Each row is where one point has got to under a steady rotation. How many steps took it there?
The counts run from 0 to 950.
135; 126; 127; 168; 137; 158; 131; 145; 85; 107; 140; 132; 129; 121; 115; 110; 119; 130; 151; 163; 121; 91; 117; 137; 122; 90; 142; 137; 158; 99; 117; 115; 143; 131; 133; 118  931
148; 100; 120; 128; 162; 129; 118; 154; 107; 111; 100; 147; 131; 91; 129; 127; 165; 121; 144; 126; 126; 119; 98; 128; 138; 114; 140; 128; 130; 82; 123; 150; 136; 126; 125; 100  690
145; 128; 122; 127; 117; 145; 128; 100; 112; 145; 120; 105; 123; 116; 113; 108; 144; 77; 152; 157; 123; 146; 130; 107; 138; 124; 97; 116; 107; 113; 118; 95; 116; 161; 122; 126  145
126; 136; 136; 121; 115; 132; 136; 92; 145; 153; 130; 117; 153; 150; 125; 151; 124; 97; 128; 143; 167; 163; 121; 129; 138; 151; 103; 130; 111; 148; 125; 132; 83; 156; 157; 128  604
133; 105; 117; 112; 97; 114; 132; 90; 139; 157; 122; 116; 135; 133; 103; 107; 152; 88; 140; 139; 127; 167; 129; 104; 124; 121; 102; 121; 105; 130; 120; 115; 130; 147; 141; 147  775
121; 156; 107; 146; 114; 162; 138; 113; 91; 143; 112; 127; 142; 99; 125; 122; 114; 119; 158; 153; 184; 143; 133; 117; 111; 104; 135; 119; 122; 122; 136; 101; 117; 135; 117; 130  606
123; 118; 144; 140; 131; 138; 122; 136; 122; 142; 134; 133; 99; 153; 124; 138; 97; 87; 149; 132; 116; 138; 136; 139; 158; 127; 120; 122; 97; 138; 145; 111; 140; 168; 84; 159  82
147; 143; 138; 139; 113; 153; 144; 150; 128; 104; 160; 97; 119; 125; 141; 158; 94; 110; 105; 173; 128; 121; 114; 163; 126; 96; 154; 138; 117; 129; 121; 133; 112; 136; 127; 151  80
141; 131; 100; 82; 89; 122; 140; 122; 154; 144; 140; 144; 126; 102; 100; 119; 156; 96; 125; 116; 108; 167; 148; 112; 141; 121; 125; 132; 101; 131; 118; 129; 137; 118; 120; 144  94
103; 100; 164; 138; 122; 110; 113; 131; 141; 145; 117; 151; 144; 164; 114; 138; 135; 146; 116; 132; 143; 109; 102; 152; 105; 112; 122; 142; 135; 132; 157; 158; 137; 107; 151; 149  415
129; 96; 147; 127; 147; 100; 133; 126; 135; 137; 112; 129; 156; 129; 135; 159; 149; 133; 68; 115; 107; 112; 124; 148; 126; 127; 129; 119; 117; 131; 131; 131; 122; 85; 168; 128  347
151; 141; 123; 129; 99; 100; 143; 103; 110; 120; 143; 104; 140; 99; 136; 124; 108; 105; 109; 156; 139; 128; 103; 121; 137; 119; 111; 156; 133; 143; 84; 115; 117; 148; 157; 127  138
125; 94; 145; 135; 161; 129; 110; 147; 126; 128; 83; 155; 139; 144; 133; 139; 140; 168; 118; 112; 137; 110; 108; 121; 115; 112; 149; 117; 107; 117; 156; 150; 155; 117; 96; 128  517
154; 127; 111; 107; 152; 106; 142; 118; 85; 115; 129; 112; 147; 90; 145; 98; 146; 123; 123; 122; 124; 117; 152; 122; 141; 147; 121; 138; 119; 133; 100; 102; 136; 99; 127; 86  742
141; 131; 129; 137; 119; 90; 123; 114; 125; 118; 114; 129; 119; 112; 118; 110; 97; 122; 123; 140; 86; 112; 96; 109; 154; 87; 117; 143; 134; 118; 82; 116; 141; 125; 118; 123  590
154; 119; 130; 119; 174; 133; 111; 119; 125; 119; 122; 107; 105; 129; 147; 146; 137; 109; 121; 111; 111; 105; 140; 109; 152; 162; 95; 108; 108; 122; 136; 90; 109; 143; 126; 104  679
99; 117; 117; 136; 139; 113; 112; 140; 148; 139; 96; 159; 128; 129; 113; 96; 145; 140; 167; 100; 116; 131; 109; 121; 129; 135; 136; 122; 146; 113; 124; 149; 113; 110; 119; 106  230
123; 134; 147; 131; 100; 118; 109; 104; 141; 137; 132; 164; 126; 148; 125; 139; 125; 132; 131; 114; 151; 116; 92; 120; 151; 142; 95; 158; 140; 130; 146; 140; 137; 152; 153; 150  484
134; 110; 126; 128; 115; 122; 133; 95; 147; 153; 141; 101; 119; 143; 135; 142; 116; 88; 109; 134; 141; 167; 128; 129; 123; 145; 102; 112; 120; 134; 120; 112; 98; 163; 153; 128  603
133; 88; 138; 146; 150; 111; 134; 134; 119; 138; 151; 117; 136; 134; 148; 154; 110; 98; 108; 134; 117; 130; 127; 182; 142; 134; 123; 121; 129; 137; 132; 120; 103; 125; 164; 145  74
103; 129; 106; 125; 130; 150; 132; 148; 119; 109; 138; 102; 101; 109; 129; 109; 127; 129; 140; 117; 150; 131; 147; 112; 78; 133; 125; 105; 166; 143; 148; 114; 120; 97; 137; 124  676
107; 117; 134; 153; 111; 100; 127; 117; 156; 141; 119; 134; 123; 182; 111; 113; 102; 142; 119; 127; 125; 136; 109; 108; 111; 83; 130; 128; 154; 133; 114; 147; 137; 150; 132; 154  592
134; 122; 114; 119; 156; 135; 132; 106; 118; 127; 111; 106; 122; 130; 155; 120; 119; 172; 97; 106; 164; 125; 145; 106; 76; 120; 138; 108; 151; 141; 154; 100; 122; 118; 112; 133  848
162; 126; 115; 118; 128; 170; 131; 119; 98; 129; 136; 122; 132; 91; 142; 152; 143; 93; 125; 137; 136; 151; 140; 140; 153; 136; 123; 114; 107; 95; 137; 107; 138; 155; 129; 121  894
145; 127; 151; 116; 116; 103; 133; 138; 137; 112; 152; 120; 115; 125; 122; 123; 96; 116; 122; 162; 89; 120; 86; 162; 128; 97; 144; 157; 124; 130; 100; 140; 109; 117; 120; 137  761
104; 157; 121; 120; 111; 151; 113; 135; 162; 146; 118; 145; 125; 120; 109; 150; 125; 117; 157; 119; 141; 154; 113; 122; 143; 154; 109; 122; 121; 123; 140; 133; 77; 124; 133; 109  153
114; 183; 118; 151; 95; 162; 127; 143; 158; 116; 149; 120; 116; 148; 129; 152; 94; 113; 126; 142; 132; 139; 144; 132; 138; 131; 142; 124; 143; 147; 124; 143; 103; 162; 122; 141  719
106; 119; 120; 106; 121; 127; 122; 114; 141; 143; 129; 151; 130; 140; 128; 115; 170; 143; 115; 95; 162; 150; 142; 111; 102; 155; 114; 124; 151; 136; 154; 132; 137; 108; 165; 124  561
108; 106; 160; 133; 126; 103; 129; 142; 117; 144; 117; 150; 150; 139; 128; 130; 145; 143; 125; 122; 162; 113; 91; 143; 114; 137; 133; 154; 124; 137; 147; 171; 130; 108; 150; 122  237
136; 159; 131; 142; 96; 152; 132; 120; 91; 112; 129; 98; 133; 94; 135; 141; 118; 127; 111; 152; 190; 112; 106; 98; 99; 112; 117; 134; 135; 139; 136; 121; 134; 141; 145; 148  778
121; 116; 117; 117; 107; 127; 119; 107; 159; 148; 138; 167; 105; 160; 109; 127; 127; 118; 143; 98; 113; 165; 128; 120; 151; 142; 106; 134; 141; 116; 137; 134; 122; 162; 128; 151  833
121; 121; 142; 134; 159; 141; 108; 152; 115; 122; 96; 162; 135; 109; 127; 150; 156; 138; 140; 119; 144; 94; 90; 147; 133; 137; 126; 126; 125; 91; 147; 148; 134; 117; 130; 104  689
154; 116; 104; 85; 113; 125; 131; 105; 157; 148; 122; 135; 131; 123; 113; 127; 177; 114; 106; 110; 107; 170; 142; 95; 135; 132; 128; 113; 105; 114; 128; 128; 137; 127; 118; 122  272
133; 134; 130; 151; 111; 162; 133; 119; 87; 130; 139; 150; 141; 90; 126; 151; 125; 94; 135; 144; 156; 132; 127; 160; 142; 128; 119; 134; 114; 112; 156; 113; 125; 126; 157; 133  715
153; 121; 137; 120; 108; 108; 121; 114; 125; 118; 139; 140; 130; 96; 126; 134; 138; 109; 118; 141; 135; 123; 70; 140; 147; 115; 113; 164; 129; 103; 106; 142; 132; 140; 156; 129  767
126; 165; 104; 128; 120; 177; 116; 138; 128; 115; 102; 139; 127; 81; 122; 140; 133; 133; 144; 141; 141; 119; 112; 106; 119; 95; 141; 114; 124; 94; 147; 115; 111; 121; 98; 110  155
163; 108; 146; 115; 127; 115; 122; 91; 122; 122; 145; 155; 126; 122; 153; 147; 100; 130; 95; 117; 131; 125; 106; 158; 160; 127; 120; 167; 115; 126; 133; 114; 139; 140; 135; 151  23
126; 125; 100; 111; 149; 119; 121; 153; 148; 117; 108; 124; 110; 99; 124; 118; 134; 116; 119; 124; 80; 134; 120; 112; 128; 106; 141; 100; 136; 110; 105; 127; 115; 92; 113; 93  513
